In the data rows, the value 500 means zero.
Each group is a hidden curve, and its rows are points along it. There are 2 groups. Groups are numbered from 0 in the order they first appear among the rows asked about.
The table:
[387 299 572 570 529 587 403 501 582 611 341 485 674 560 268 545 504 336 525
 653 545 416 542 505 566 485 324]
[594 407 417 304 897 347 543 419 347 431 477  81 352 279 697 559 629 674 708
 433 447 504 999 371 375 560 636]
[167 748 476 590   0 799 478 396 495 641 662 999 536 523 490 200 455 322 354
 488 437 388   0 682 533 575 322]
[382 557 380 380 423 518 463 385 393 488 640 565 419 359 553 322 655 477 508
 421 499 408 579 544 372 544 495]
[682 677 541 564 338 437 588 594 538 455 591 583 425 645 614 532 377 562 314
 493 552 675 202 549 659 360 686]
[366 546 553 668 146 750 409 493 642 569 500 878 656 640 276 388 431 323 310
 610 419 460  69 603 627 477 347]
[739 286 588 589 814 341 527 610 553 462 373 221 527 584 399 742 413 556 521
 561 586 586 757 429 597 430 541]
[632 824 554 735   0 583 585 610 567 511 727 936 498 803 662 446 328 482 220
 394 568 661   0 601 694 309 653]
[471 384 472 285 846 406 512 431 379 411 503 165 348 262 643 566 659 669 702
 425 476 469 966 369 367 637 554]
[343 828 393 469  22 695 523 409 374 492 733 831 455 436 723 294 531 465 427
 324 467 455  88 648 429 508 461]
[363 280 463 407 709 584 454 409 514 551 372 409 571 332 361 449 653 454 639
 574 496 332 770 441 368 628 331]
[603 171 619 549 895 346 413 571 571 548 237 171 591 600 230 694 460 502 550
 718 520 557 825 406 610 468 463]
[461 650 430 348 534 528 508 417 381 390 614 483 348 313 681 396 631 504 539
 370 495 492 570 472 396 563 488]
[497 600 619 700  59 661 468 566 684 517 549 871 630 773 374 474 304 384 218
 594 511 542   0 639 704 398 488]
[661 607 558 651 388 408 543 626 554 443 587 592 428 697 550 574 369 542 307
 497 539 685 265 513 644 430 655]
[283 581 410 366 405 646 473 371 428 539 552 631 437 348 524 290 626 439 562
 452 454 373 492 540 337 590 432]
[771 536 532 484 737 301 621 619 510 437 536 261 397 547 658 626 477 690 554
 414 556 567 647 366 587 420 671]
[571 780 483 562 178 511 541 530 423 441 722 674 391 479 785 409 442 543 355
 324 535 594 214 558 495 430 658]
[422 609 390 367 486 531 510 398 384 464 626 502 354 325 614 353 622 548 559
 412 494 469 622 490 384 555 509]
[448 817 483 466  52 578 553 499 411 478 772 748 386 425 767 330 495 519 416
 293 518 466 200 623 406 498 582]
[423  87 527 376 984 391 405 462 496 577 157 162 637 436 152 617 581 481 722
 749 454 430 999 405 412 624 366]
[639 247 599 531 849 344 497 610 595 514 283 166 617 583 311 734 496 543 543
 633 570 568 755 426 594 462 489]
[455 559 571 708  81 661 431 565 689 565 513 856 652 749 323 471 326 322 263
 601 511 515   8 637 677 395 412]
[546 648 486 418 622 382 550 490 381 383 666 378 300 317 740 491 545 659 544
 376 503 553 598 442 460 475 612]
[653 532 592 651 448 477 521 647 623 483 528 542 561 745 429 601 371 531 413
 553 481 639 289 513 707 456 555]
[878 251 525 384 999 208 603 601 443 418 354  12 467 460 610 744 545 697 672
 489 567 577 999 332 418 431 703]
[569 172 577 537 917 351 417 579 599 542 274 207 632 573 268 680 488 481 599
 700 527 503 830 411 537 469 481]
[368 295 567 558 581 585 433 502 555 621 330 482 643 503 243 532 502 362 544
 599 529 410 566 506 508 574 329]
[286 821 404 463  42 738 525 418 408 533 720 895 436 428 699 254 545 432 394
 321 453 428  84 648 442 494 442]
[299 258 522 502 602 560 391 432 544 603 335 490 650 475 289 502 565 319 575
 627 498 395 649 466 463 539 329]
[871 299 499 361 999 181 579 586 455 406 414   0 468 452 619 780 519 724 641
 459 544 559 999 358 403 467 715]
[562 433 419 323 926 291 532 502 379 413 463  83 385 285 693 561 622 691 711
 451 469 507 999 375 356 568 675]
[387 111 483 332 956 407 434 409 487 559 149 127 598 346 176 584 647 454 752
 698 476 412 999 390 384 659 307]
[557 674 554 719  45 617 515 626 654 482 636 882 566 761 438 514 329 415 219
 520 547 584   0 647 744 339 528]
[841 291 493 361 999 188 544 566 467 389 409   0 413 419 619 744 537 707 657
 421 551 601 999 346 415 426 695]
[369 563 451 363 414 599 481 374 409 522 591 615 416 361 520 266 652 410 538
 452 471 340 535 532 336 582 406]
[637 811 517 761   0 607 564 592 583 513 731 904 463 777 717 487 303 483 209
 347 579 593   0 615 681 341 621]
[642 521 593 674 465 503 510 612 636 499 497 570 598 744 352 610 380 472 403
 554 536 581 299 517 666 414 486]
[772 364 587 574 771 275 560 663 575 435 422 217 558 588 493 759 454 628 547
 517 597 642 700 429 584 431 621]
[306 287 459 444 615 583 427 393 499 558 307 445 614 400 284 497 611 371 616
 565 489 362 691 440 396 603 308]
[217 524 495 467 219 710 422 424 502 587 444 816 600 469 358 328 561 375 481
 610 380 370 227 623 428 570 329]
[407 297 597 600 535 523 457 558 591 561 398 510 675 561 245 562 422 365 471
 620 521 451 514 460 567 497 365]
[250 567 417 425 314 694 439 394 417 557 550 717 517 389 396 271 602 430 553
 562 446 306 360 596 406 580 369]
[486 425 423 324 826 415 532 381 386 462 465 211 407 268 605 463 674 605 722
 500 465 434 973 386 336 654 477]
[666 681 545 590 349 445 562 576 530 470 613 614 434 663 605 557 353 549 292
 488 539 717 227 534 612 388 687]
[659 678 521 578 303 464 563 567 521 429 694 636 384 621 686 533 392 582 338
 426 524 629 201 547 598 445 684]
[389 627 408 360 456 554 470 399 377 512 626 529 423 347 605 302 639 483 545
 412 480 385 553 521 384 581 455]
[367 305 507 551 555 595 410 480 559 603 329 505 677 486 256 523 546 375 579
 609 518 460 572 515 502 535 308]
[631 765 494 530 224 488 614 560 492 440 693 633 374 534 805 462 449 554 342
 344 474 642 167 544 550 421 708]
[372 306 593 590 542 555 419 524 586 572 366 504 638 567 257 534 453 342 514
 611 551 440 548 496 571 500 358]
[575 413 607 698 472 473 492 585 602 543 412 546 642 712 341 635 388 429 429
 636 532 532 395 492 636 460 431]
[509 425 402 308 874 388 494 403 343 423 488 130 322 241 648 511 661 668 716
 409 435 495 999 370 354 603 635]
[478 426 455 269 888 370 523 382 385 431 441 133 364 254 657 514 643 590 717
 442 459 434 999 397 359 611 530]
[781 403 588 568 767 291 568 628 526 474 478 207 499 602 518 725 427 642 575
 487 604 676 682 409 596 402 603]
[544 425 434 291 930 329 540 422 397 442 469 100 369 244 634 571 613 651 676
 400 486 483 999 364 355 587 595]
[265 497 471 524 204 739 423 444 524 554 457 819 600 506 305 318 489 322 443
 620 411 390 223 618 479 533 331]
[295 622 386 443 369 670 459 406 410 534 573 685 457 334 489 297 609 424 536
 476 455 337 424 580 349 571 385]
[514 368 539 636 500 568 461 563 636 560 377 527 655 623 271 587 412 424 467
 599 515 476 419 520 606 477 391]
[489 649 471 462 598 429 584 437 432 377 661 364 355 348 751 487 575 602 531
 356 503 574 623 467 474 530 607]
[448 426 386 300 831 392 534 385 336 446 500 171 405 245 606 492 681 598 720
 485 451 444 956 402 358 638 529]
[255 526 525 535 222 735 416 448 571 579 453 806 631 549 334 349 518 334 414
 626 406 389 193 666 483 547 340]
[678 389 452 293 999 277 558 507 390 428 399  54 373 317 683 661 587 715 702
 431 527 519 999 350 346 532 655]
[575 716 529 754  66 633 532 606 693 517 632 899 567 831 479 473 289 431 211
 512 540 568   0 633 729 318 541]
[194 801 403 491   0 760 471 365 438 593 730 976 479 472 638 203 502 371 383
 425 426 388  17 660 457 573 388]
[530 395 594 667 517 516 457 610 605 553 423 543 643 681 315 583 385 376 484
 596 518 544 430 472 596 462 403]
[353 315 405 360 752 522 457 395 425 509 393 355 478 286 454 461 658 464 733
 502 484 327 862 430 384 645 370]
[556 674 564 737  57 659 461 612 656 527 614 893 564 777 424 483 317 429 204
 542 538 591   0 636 754 366 526]
[539 615 566 742  60 644 470 598 680 545 570 933 596 762 413 429 322 357 230
 538 535 548   0 643 715 365 505]
[655 766 530 528 236 499 596 566 472 482 692 659 411 610 796 468 447 585 310
 376 534 641 211 568 566 445 708]
[686 558 583 655 414 456 550 644 631 498 522 577 493 674 450 582 356 503 408
 545 514 635 264 525 696 446 595]
[394 809 491 455 113 634 524 442 407 476 747 822 386 451 801 243 536 497 416
 314 476 455 161 625 408 488 555]
[433 612 429 396 486 502 541 432 373 452 611 469 374 317 615 363 613 520 581
 376 483 459 568 479 357 574 489]
[671 577 568 661 402 465 552 632 571 509 525 553 511 712 526 581 353 572 378
 483 498 593 285 534 688 404 609]
[492 440 383 283 871 378 527 403 381 429 457 138 387 267 675 536 613 649 720
 438 465 458 993 399 345 598 544]
[683 601 554 609 400 447 564 614 572 471 554 563 509 715 522 575 364 562 364
 496 527 638 299 537 672 412 653]
[427 107 542 347 969 416 360 460 527 600 145 183 580 418 159 618 581 467 685
 752 448 435 989 402 444 648 358]
[369 488 568 660 141 717 416 521 643 600 486 828 673 606 268 424 411 283 323
 633 459 480 100 662 564 443 320]
[409 328 390 359 773 453 466 360 411 492 443 278 450 293 529 477 636 521 694
 508 493 362 905 399 321 623 402]
[312 283 458 511 576 552 424 387 488 539 353 497 598 474 295 517 563 360 618
 582 522 387 686 466 426 606 292]
[299 571 440 352 391 654 440 363 425 564 561 636 473 376 497 292 637 421 556
 492 418 310 472 573 358 544 393]
[364  70 445 278 999 391 388 421 446 527 228 103 576 314 203 548 663 469 756
 685 426 348 999 356 349 669 359]
[558 482 555 642 430 491 497 591 679 516 474 556 558 699 378 600 360 473 427
 583 528 552 366 477 655 460 452]
[386  77 464 373 975 381 393 456 468 578 147 160 612 404 172 592 632 469 764
 681 464 390 999 384 350 644 381]
[588 822 477 526 169 542 568 536 391 429 744 706 407 481 760 413 483 533 394
 288 503 543 163 601 433 419 667]
[701 564 525 521 707 319 598 553 492 392 585 252 336 510 674 621 505 660 530
 372 569 593 680 360 551 466 686]
[716 688 511 541 330 466 574 611 552 462 632 603 432 638 669 551 366 622 304
 475 557 658 202 541 621 396 698]
[723 599 493 492 680 346 625 521 473 366 609 288 396 466 750 548 484 649 487
 373 561 599 684 407 585 468 683]
[402 529 530 680 132 730 410 529 646 547 500 839 680 624 291 394 377 332 323
 628 426 444  27 629 625 442 364]
[730 548 542 501 771 274 625 604 488 405 588 248 374 498 669 620 514 660 539
 417 576 604 650 400 559 428 672]
[242 524 396 417 339 714 421 360 451 585 528 754 534 390 404 282 562 384 528
 548 401 375 331 625 403 624 354]
[753 547 540 555 744 295 638 597 479 412 561 248 395 542 659 664 474 665 574
 429 570 662 688 383 595 429 623]
[302 321 449 412 633 548 459 392 487 556 307 473 576 367 334 492 607 384 648
 561 496 337 739 464 409 633 325]
[815 375 468 362 999 190 588 553 439 404 422  10 408 384 674 679 536 763 682
 403 550 562 999 308 369 494 681]
[454 338 622 602 450 533 445 569 629 568 379 542 644 598 255 592 422 404 479
 576 522 480 451 500 582 468 332]
[260 498 449 500 198 723 401 409 497 583 500 794 603 484 330 314 520 341 475
 590 397 382 233 614 438 570 348]
[693 306 602 573 828 306 502 612 571 455 363 227 520 644 451 747 417 561 557
 600 581 627 697 436 593 407 582]
[660 432 445 317 938 245 538 520 393 376 480  51 380 341 671 631 594 723 706
 389 504 536 999 364 362 541 658]
[242 836 433 500   5 735 510 374 399 562 717 929 473 458 646 228 540 409 404
 337 479 347  43 666 447 535 406]
[422 618 433 393 536 466 547 438 365 424 633 431 336 321 668 416 602 580 542
 367 547 498 591 500 409 527 562]
[498 610 556 692  90 660 423 544 664 563 554 892 632 703 340 459 325 331 257
 579 450 539   0 636 703 428 456]
[780 368 591 586 819 272 573 629 558 481 384 199 509 642 489 737 429 600 551
 520 605 615 719 417 610 386 606]
[534 843 483 493 129 577 580 529 399 444 722 700 392 511 809 391 444 552 422
 276 527 510 214 577 422 429 639]
[700 591 505 499 679 347 556 544 484 396 652 259 349 423 700 590 518 669 508
 394 550 563 645 415 522 458 695]
[623 755 504 507 225 512 590 538 462 452 723 675 389 581 761 436 429 584 350
 334 502 602 198 576 506 430 699]
[140 774 476 576   0 809 508 381 455 640 624 999 534 530 458 231 470 338 341
 506 474 350   0 699 570 539 297]
[584 691 581 728   0 581 548 588 665 525 610 918 520 787 507 480 292 447 218
 499 542 593   0 637 740 335 574]
[252 852 446 509  19 740 503 385 422 545 696 870 465 447 678 239 516 396 381
 347 423 416  55 638 432 559 413]
[809 487 551 583 755 285 616 635 527 430 531 222 429 566 557 664 475 654 545
 464 598 629 703 392 597 443 642]
[260 572 438 408 372 689 451 364 441 533 553 675 470 406 450 298 618 435 526
 500 421 322 402 604 377 588 380]
[338 827 460 489  57 647 529 445 453 515 720 855 397 452 743 265 528 450 407
 292 479 410 150 615 422 517 493]
[797 415 588 563 826 308 576 620 559 456 472 223 486 591 500 709 399 635 504
 486 597 609 699 402 590 402 662]
[463 678 427 395 601 415 569 441 380 393 639 404 337 339 731 468 578 633 507
 388 510 509 604 431 422 442 598]
[698 354 464 329 989 213 567 493 394 419 431  23 396 352 659 624 579 716 685
 370 514 515 999 371 378 538 665]
[655 709 509 582 292 469 555 566 481 425 682 614 394 614 718 543 408 575 321
 421 562 648 204 511 585 425 730]
[658 609 501 465 664 353 589 536 464 359 651 293 316 442 750 538 505 648 485
 412 537 573 611 403 553 491 674]
[417  87 502 343 994 413 404 485 471 574 182 141 587 372 163 564 637 456 733
 689 437 404 999 390 392 653 367]
[307 266 503 514 584 554 431 433 548 571 348 492 610 431 264 522 558 381 597
 650 515 393 647 473 436 551 326]
[419 395 442 286 801 431 489 347 381 474 447 273 391 260 580 466 672 562 738
 479 452 406 955 383 350 640 470]
[207 814 408 509   0 791 514 382 393 555 686 955 444 457 606 221 520 394 412
 375 480 368  26 692 447 544 381]
[390 306 539 597 544 572 405 530 617 611 375 503 660 561 219 528 464 359 517
 627 542 476 531 512 516 513 329]
[160 767 435 553   0 816 459 381 450 611 661 999 527 522 512 204 509 360 346
 463 437 377   0 649 528 551 320]
[859 316 502 368 999 209 581 562 443 364 378  23 439 387 625 743 549 742 663
 440 513 580 999 347 400 444 710]
[373 377 410 311 742 467 485 380 411 504 390 287 495 311 483 450 650 481 663
 510 493 339 877 451 346 645 401]
[411 395 400 282 805 443 492 343 403 489 435 259 428 241 514 500 683 529 711
 510 475 404 898 400 324 611 426]
[595 800 511 523 230 505 560 550 434 445 717 666 397 547 781 463 411 561 343
 381 548 624 176 576 520 420 682]
[527 654 576 744  45 620 465 628 683 554 607 937 596 760 421 476 308 362 237
 527 486 590   0 634 700 379 487]
[617 431 440 306 945 263 553 427 343 414 464  91 387 290 686 575 592 688 726
 386 477 527 999 308 346 536 666]
[650 625 548 608 372 420 545 628 546 463 590 592 480 717 555 558 367 527 326
 510 564 633 227 508 669 420 677]
[307 792 441 473  22 678 546 375 406 533 698 897 440 458 720 238 506 428 404
 324 450 436  53 630 453 559 438]
[518 378 589 636 475 503 433 593 622 538 375 540 652 617 294 592 407 405 453
 550 500 520 454 488 625 457 391]
[605 804 548 774   0 610 540 627 633 486 663 942 526 786 603 460 312 487 191
 446 553 621   0 605 726 330 594]
[326 599 422 376 421 560 482 352 383 531 574 608 451 377 528 264 652 448 558
 443 449 359 527 547 337 583 406]
[803 460 561 547 771 297 601 608 521 462 545 219 438 592 561 692 486 714 527
 456 603 644 689 424 596 439 682]
[433  94 507 425 959 392 399 514 554 556 178 150 627 419 162 623 537 482 652
 760 473 496 999 380 456 590 357]
[639 229 565 550 825 368 476 589 606 518 259 239 633 583 276 685 414 517 582
 692 568 559 795 405 569 457 509]
[495 108 589 494 928 409 423 529 541 596 208 180 583 515 135 677 504 467 633
 716 475 475 893 395 525 561 413]
[397  62 477 300 999 377 355 427 439 553 152 117 583 342 233 559 635 478 752
 694 441 345 999 387 296 669 336]
[583 810 571 752   0 618 536 621 626 541 687 932 508 785 625 501 296 458 170
 414 553 621   0 607 679 362 598]
[357 293 494 479 621 570 400 403 516 560 322 470 618 415 302 530 561 387 608
 640 485 389 640 477 422 560 314]
[765 392 479 327 999 200 594 528 409 426 424  34 429 403 635 677 531 726 675
 392 504 570 999 353 400 482 682]
[151 818 426 566   0 805 488 384 467 589 702 999 452 481 545 182 530 366 377
 433 435 386   0 623 518 541 347]
[609 816 570 747   0 566 548 631 578 508 733 890 508 822 631 492 318 489 216
 412 575 668   0 656 730 299 601]
[667 657 541 614 345 432 539 653 548 451 569 594 459 665 585 557 382 589 324
 508 549 665 216 540 686 383 674]
More rows, each followed by its group:
[696 362 472 318 983 203 552 533 392 432 423  40 419 366 666 622 593 758 714
 388 496 565 999 363 406 516 708] 0
[398 349 421 323 738 468 487 391 404 474 442 291 441 302 501 457 665 445 707
 483 514 341 859 428 384 647 417] 0
[477 132 619 507 887 372 428 554 565 571 211 182 631 511 183 698 494 473 660
 705 496 521 886 380 540 533 441] 1
[238 534 416 437 269 729 401 375 507 597 500 742 554 421 343 294 581 404 492
 547 413 390 268 545 393 598 314] 1
[337 284 453 402 658 579 446 391 480 532 356 420 543 378 330 471 627 402 614
 578 503 368 711 445 419 603 271] 0
[377 847 398 453  88 662 546 452 389 527 741 862 426 454 768 311 510 458 427
 294 514 400 120 641 380 505 473] 0
[590 387 570 612 486 498 484 584 604 563 420 525 608 671 329 589 383 458 436
 612 511 557 417 530 627 430 414] 0
[651 510 562 635 461 450 560 612 607 459 515 533 519 722 444 616 359 511 424
 559 528 631 285 531 684 415 551] 0
[601 424 592 661 466 498 510 584 617 512 450 576 616 734 352 603 366 435 407
 551 513 563 358 537 630 428 455] 0
[411 819 444 499  77 597 532 444 416 459 738 797 397 440 782 312 515 487 408
 294 493 489 171 613 410 514 537] 0
[240 507 452 484 257 725 408 393 479 582 492 756 590 467 375 306 572 361 506
 557 368 381 254 619 451 580 314] 1
[317 824 438 460  17 658 518 403 392 533 713 858 439 415 685 247 541 439 425
 288 479 441  42 627 379 512 478] 0
[578 789 494 552 196 562 571 514 451 425 716 681 384 522 830 428 466 568 378
 350 514 586 165 559 470 447 691] 0
[419 578 402 357 507 526 508 378 375 466 589 522 390 303 642 346 643 464 550
 416 480 405 571 519 369 555 539] 1
[636 682 516 544 291 477 587 575 482 435 694 638 406 590 753 528 393 611 345
 410 508 648 218 541 574 411 697] 0
[169 811 472 551   0 820 511 413 455 594 658 980 465 520 526 211 535 323 391
 440 438 385   0 666 509 557 269] 0
[161 764 464 578   0 770 463 392 496 624 633 999 524 513 480 224 495 336 336
 507 446 355   0 678 538 565 321] 0
[390  76 458 260 999 430 436 429 417 540 199  88 531 275 223 597 619 471 765
 645 409 395 999 353 311 647 362] 1
[337 278 524 525 579 567 378 463 534 586 340 496 661 470 255 561 542 380 578
 624 535 410 619 482 461 523 321] 0
[479 103 545 459 925 398 361 515 557 585 191 212 636 465 155 656 538 469 667
 718 460 437 988 397 479 559 397] 1
[778 484 531 535 745 275 605 630 541 425 540 215 390 537 638 654 455 663 527
 440 584 665 704 402 573 433 708] 1
[719 600 497 476 715 361 593 560 485 408 629 247 380 440 752 611 517 684 496
 367 587 614 667 363 541 455 697] 1
[774 457 593 510 818 280 612 603 530 450 497 256 465 619 556 710 388 642 535
 499 593 653 682 407 614 412 627] 1
[467 433 440 311 843 397 545 414 372 414 482 180 397 250 604 508 645 615 693
 467 445 432 942 372 365 617 532] 0
[769 360 598 566 777 267 567 611 596 467 366 200 507 605 478 748 399 583 540
 553 597 609 698 386 544 405 600] 1
[345 294 409 345 654 519 454 408 478 564 367 357 547 326 377 457 660 415 619
 552 473 341 767 457 393 610 319] 0
[233 517 437 467 264 708 423 400 470 584 496 766 573 422 378 284 579 333 481
 621 378 391 296 605 439 578 337] 1
[434 560 574 708  75 677 442 577 659 543 548 870 626 735 347 444 335 366 227
 584 496 540   0 629 662 377 466] 1
[907 225 565 383 999 166 549 585 500 402 340   0 521 481 519 793 509 692 655
 510 536 615 999 331 440 415 694] 0
[346 340 420 352 728 517 418 346 434 495 408 359 499 283 430 467 651 447 687
 480 457 377 878 437 382 602 344] 0
[622 746 484 545 231 506 582 577 446 420 694 694 424 562 778 482 411 597 318
 385 521 635 202 577 488 435 696] 0
[705 265 596 572 839 290 511 606 631 528 310 191 565 633 349 729 463 572 586
 648 564 595 737 414 560 432 549] 1
[392 828 440 456  71 661 552 442 400 476 713 827 399 412 780 298 527 462 426
 315 448 496 167 590 403 520 515] 0
[508 175 641 483 907 403 443 619 577 554 213 193 623 541 182 701 525 475 636
 737 488 519 910 396 550 527 411] 1
[186 806 419 534   0 785 494 352 429 528 670 971 442 473 612 210 538 356 372
 432 436 402   0 693 468 571 365] 0
[409 361 400 301 808 431 526 364 395 486 402 267 418 267 554 470 666 559 722
 520 492 367 923 420 337 641 485] 0
[394 538 561 675  81 703 380 543 659 542 504 854 662 676 286 444 351 328 263
 634 458 498  31 663 617 449 403] 1
[855 232 524 377 999 157 555 588 488 417 314   0 515 474 578 767 511 702 644
 486 561 568 999 342 401 395 724] 0
[230 530 410 448 288 719 460 329 450 554 521 702 533 404 415 297 618 403 548
 529 420 370 392 545 370 553 338] 1
[450  92 572 480 962 401 416 498 546 574 202 152 614 465 157 662 531 487 650
 740 464 440 999 367 488 589 388] 1
[172 805 409 521   0 744 517 369 413 560 694 989 451 458 586 237 551 361 376
 419 449 414   0 647 468 584 336] 0
[559 806 472 500 166 567 572 512 414 401 718 735 364 506 800 435 465 571 370
 293 525 577 236 553 454 424 627] 0
[602 170 596 539 897 351 423 619 575 538 236 210 609 541 194 675 479 502 577
 685 512 515 878 436 585 500 487] 1
[258 861 434 485   0 741 545 367 403 542 710 922 428 449 658 217 546 391 388
 307 418 390  52 610 417 519 439] 0
[643 410 433 332 963 283 587 449 378 421 470  60 330 328 665 598 598 735 719
 375 477 529 999 345 368 576 672] 0
[616 753 549 775   0 612 489 646 591 491 663 915 554 810 532 484 303 423 219
 465 532 637   0 636 726 304 585] 1
[370 348 435 357 689 511 451 356 441 496 363 351 525 307 409 453 638 421 662
 561 466 350 796 426 380 611 341] 0
[632 616 578 603 395 417 589 631 566 463 575 572 475 729 566 562 356 597 396
 484 535 671 276 518 643 415 624] 0
[321 252 485 442 610 551 449 426 516 556 327 493 604 406 299 492 615 360 607
 629 552 368 670 488 438 586 296] 0
[773 334 442 355 991 187 551 492 380 428 419  31 386 387 640 692 552 734 708
 420 529 552 999 389 362 465 690] 0
[320 363 407 342 699 529 458 365 461 502 369 390 517 313 414 475 668 430 705
 539 485 334 844 461 357 613 336] 0
[479 599 376 351 540 436 525 466 345 409 672 438 338 351 713 424 553 589 530
 372 506 500 610 469 432 543 585] 1
[397 568 557 714 114 707 455 526 716 572 552 852 649 700 332 441 369 341 273
 594 457 512   0 620 657 402 409] 1
[380 317 479 390 637 518 443 400 474 528 379 381 522 345 423 491 631 386 661
 545 511 362 804 434 413 626 315] 0
[414 372 353 336 796 407 523 386 353 452 418 263 460 249 581 489 683 570 735
 469 444 342 909 435 335 656 456] 0
[503 816 416 497  96 624 530 479 411 469 762 773 407 478 781 390 524 512 383
 286 496 523 173 598 435 455 556] 0
[477 325 566 614 571 554 496 549 621 554 359 535 663 613 277 565 427 389 499
 614 512 466 500 496 601 444 376] 0
[464 309 576 634 544 576 415 550 610 576 350 526 670 614 296 569 442 367 538
 602 503 463 514 498 588 501 353] 0
[597 634 483 464 643 387 541 502 434 411 653 319 314 385 767 500 552 630 488
 365 528 572 637 416 505 487 609] 1
[779 369 483 304 977 193 546 545 391 417 378  32 408 408 667 697 519 739 688
 390 526 582 999 331 381 491 724] 0
[390 106 466 267 999 412 408 337 430 565 189 124 559 283 292 557 661 492 776
 661 420 398 999 364 295 672 323] 1
[753 327 591 570 861 311 528 641 608 457 373 202 554 606 394 713 456 561 552
 576 568 588 736 409 577 411 551] 1
[630 538 617 668 459 458 501 624 620 491 531 539 567 705 421 585 359 530 357
 525 546 610 331 519 678 448 566] 0
[621 703 583 752   0 641 529 612 637 513 649 926 521 806 527 459 299 470 205
 448 553 616   0 617 743 317 564] 1
[610 431 423 319 938 297 580 433 383 398 479 107 361 284 670 635 609 716 718
 393 474 561 999 353 347 551 635] 0
[574 653 445 413 616 407 593 476 386 388 657 344 333 356 718 515 591 616 526
 382 494 568 644 436 473 515 644] 1
[697 220 616 554 842 351 465 607 566 511 316 219 565 627 352 702 451 509 539
 621 558 555 766 408 556 417 521] 1
[482 650 454 389 581 423 542 419 351 382 620 400 321 345 735 480 576 554 556
 374 526 563 584 468 433 537 590] 1
[583 428 606 678 442 470 467 604 630 519 430 534 583 728 363 568 338 501 442
 558 476 563 312 513 631 462 469] 0
[161 792 442 524   0 789 462 348 437 604 644 995 530 483 542 204 497 344 375
 441 429 373   0 665 512 580 364] 0
[665 675 533 558 305 500 550 570 503 463 613 599 451 614 684 538 403 615 301
 453 541 685 192 527 630 413 710] 0
[310 526 524 626 161 749 397 503 634 590 494 848 671 544 256 368 419 327 348
 612 430 430 143 673 530 514 349] 1
[280 515 491 526 219 751 389 455 581 615 494 797 633 513 299 341 514 319 429
 603 439 407 200 595 487 565 347] 1
[616 691 485 486 640 356 564 485 476 356 635 300 335 418 766 512 518 671 543
 404 548 585 621 438 527 450 643] 1
[512 594 552 752  53 678 456 595 674 539 581 888 613 763 325 480 301 374 210
 575 490 501   0 645 683 388 475] 1
[601 226 598 554 908 369 447 588 622 525 283 201 601 562 261 724 428 508 582
 658 539 562 793 394 551 482 491] 1
[391 530 548 648 110 754 414 552 668 551 475 850 675 629 260 406 396 344 316
 627 424 479  57 650 570 429 334] 1
[422  95 503 427 958 404 379 460 519 561 146 191 623 450 174 598 552 479 715
 735 493 473 999 400 474 579 346] 1
[505 825 431 445 137 574 527 496 433 405 716 757 384 481 781 389 453 500 399
 302 508 569 185 593 475 439 599] 0
[604 843 511 723   0 613 603 604 547 463 725 930 467 771 755 465 306 487 184
 368 605 639   0 629 705 318 642] 1
[269 519 502 604 154 748 407 485 581 590 450 849 635 587 296 387 420 316 369
 625 400 399 122 633 510 487 332] 1
[585 703 486 542 271 471 572 545 480 438 693 640 382 559 771 508 380 581 354
 425 540 638 180 586 579 413 729] 0
[290 493 517 570 153 722 373 440 599 577 486 840 630 533 287 331 493 299 390
 633 405 431 142 619 528 481 331] 1
[831 328 494 350 999 223 573 534 444 406 364  22 436 415 648 736 545 695 699
 426 515 616 999 353 406 459 719] 0
[373 261 531 559 588 577 400 475 577 533 304 535 650 475 244 532 508 338 590
 619 538 440 588 484 472 563 332] 0
[656 522 560 649 426 448 557 596 597 506 540 548 576 709 447 609 383 494 403
 569 489 634 294 489 676 450 526] 0
[491 106 569 448 944 403 417 549 549 560 176 175 617 485 156 675 537 479 655
 713 462 497 928 366 495 565 381] 1
[482 813 431 476 122 591 539 486 398 435 720 748 395 471 822 373 508 532 389
 288 496 562 169 617 458 448 584] 0
[572 429 612 684 478 523 478 620 629 535 409 549 637 710 340 614 379 452 413
 584 564 536 385 533 601 458 441] 0
[855 351 501 349 999 171 598 600 437 399 373   0 431 417 625 732 537 737 721
 441 546 573 999 311 407 451 719] 0
[270 510 501 591 179 731 381 422 566 584 482 840 633 561 293 348 489 289 394
 628 396 377 165 594 477 526 322] 1
